In the data rows, zero lies at 4.5, halfway between 4 and 5.
Some points, each followed by its number:
[3 3 4 4 9 3 4 4 6 3 4 3 4 3 5 7 5 3 8 8 4 3 6 4] 0
[8 4 3 4 4 6 5 9 3 9 3 4 9 6 3 6 4 3 4 5 4 3 4 6] 1
[6 3 4 3 4 6 9 4 4 7 3 5 7 7 4 6 4 6 4 5 5 4 3 3] 2
[4 6 4 5 4 4 4 5 3 4 4 4 4 3 3 3 4 3 4 3 3 4 4 7] 3
[4 4 4 3 4 6 5 4 5 6 4 3 5 7 6 7 3 3 4 6 3 4 4 3] 4
[9 6 3 5 4 6 3 9 3 7 4 6 9 4 4 3 4 3 4 3 4 4 4 7] 5
[6 3 5 4 4 6 8 4 5 5 5 4 4 6 4 5 4 9 4 4 6 4 4 3] 6
[3 4 4 4 4 5 3 3 3 3 4 3 3 4 4 3 4 5 4 4 5 4 4 4] 7
[4 5 3 3 4 6 4 5 3 6 4 3 6 5 4 6 3 3 4 5 3 4 4 5] 8
[4 5 3 4 4 5 3 4 3 4 3 4 3 4 3 3 4 6 4 3 4 3 4 3] 9
[3 6 7 9 4 3 3 4 5 3 9 4 3 4 4 3 8 6 5 3 7 4 4 5] 10
[4 6 3 4 4 4 3 5 3 4 4 4 3 3 3 3 4 3 4 3 4 3 4 6] 11
[3 5 4 3 4 5 3 4 3 4 3 4 4 5 3 3 4 6 4 3 3 4 4 3] 12
[3 7 3 9 4 3 3 4 3 3 4 4 4 4 3 3 4 3 4 3 3 7 4 7] 13
[3 5 3 4 4 5 3 4 3 4 4 4 4 5 4 5 3 4 4 4 4 5 5 3] 14
[5 5 4 4 4 4 3 4 3 3 4 6 3 3 3 3 4 3 4 3 3 4 4 5] 15
[7 3 3 4 4 6 6 9 3 9 4 3 9 7 6 7 4 3 4 6 3 4 4 5] 16
[6 4 4 3 4 5 3 4 3 4 4 6 4 3 4 3 4 5 4 3 3 4 4 3] 17
[3 5 4 4 4 5 4 4 4 5 4 4 4 7 6 7 4 3 4 5 3 6 4 3] 18
[4 6 3 5 4 4 3 5 4 4 4 4 4 3 4 4 4 3 4 4 3 5 4 7] 19
[3 3 6 4 9 3 7 4 8 3 7 4 4 3 3 3 8 3 8 6 9 3 8 4] 20
[3 3 7 3 9 3 7 4 8 3 6 4 3 3 4 5 8 3 8 8 6 4 9 3] 21
[3 4 3 3 4 5 3 4 4 5 4 4 5 8 7 7 4 3 4 6 3 6 4 3] 22
[5 4 7 3 4 4 4 4 4 3 6 6 3 3 4 3 3 8 4 3 4 4 4 3] 23
[3 3 3 4 9 3 4 3 8 3 3 3 4 4 9 7 6 3 8 8 3 4 9 3] 24
[4 3 4 4 4 4 4 4 4 3 4 3 4 3 4 3 4 4 4 4 5 4 4 5] 25
[4 5 6 4 4 3 3 4 3 3 5 5 3 4 3 3 4 5 4 3 3 5 4 4] 26
[3 3 5 8 4 3 3 3 5 3 8 3 3 3 4 3 8 4 8 3 9 3 4 6] 27
Which point above is nearest to each new point by angle, seen from the average point of the numbered points? Its number follows each.
[5 3 3 3 5 6 5 4 4 8 4 4 7 9 9 7 4 3 4 8 3 4 4 3] >> 4
[4 3 5 4 9 3 5 4 8 3 4 4 3 3 9 7 6 3 8 8 3 5 9 3] >> 24
[9 8 3 6 4 6 3 5 3 5 4 9 7 3 4 3 4 5 4 3 3 4 3 7] >> 5
[3 3 9 3 9 3 3 4 9 3 6 4 3 4 6 6 8 4 8 7 4 9 9 3] >> 21
[4 4 4 3 4 5 5 4 3 5 3 4 4 4 4 4 3 3 4 4 4 4 4 4] >> 8
[8 8 3 6 4 6 4 4 3 5 3 9 6 4 3 3 4 6 4 3 4 3 4 5] >> 5
[3 6 9 8 4 3 3 4 6 3 9 4 3 3 3 3 8 7 5 3 5 7 4 3] >> 10
[3 5 3 3 4 5 3 5 3 5 4 4 5 5 5 6 4 3 4 5 3 4 4 6] >> 8
[3 7 3 8 4 3 4 4 3 3 3 4 4 3 3 3 3 3 4 3 3 5 4 7] >> 13
[3 3 4 3 6 3 3 4 5 3 3 4 3 4 4 4 4 3 6 5 5 4 4 5] >> 0
[3 4 3 3 4 4 4 4 5 5 4 4 3 4 4 6 3 3 4 5 3 3 4 4] >> 4
[3 6 6 7 4 3 4 4 3 3 5 4 4 3 4 3 5 3 4 3 4 5 4 6] >> 13
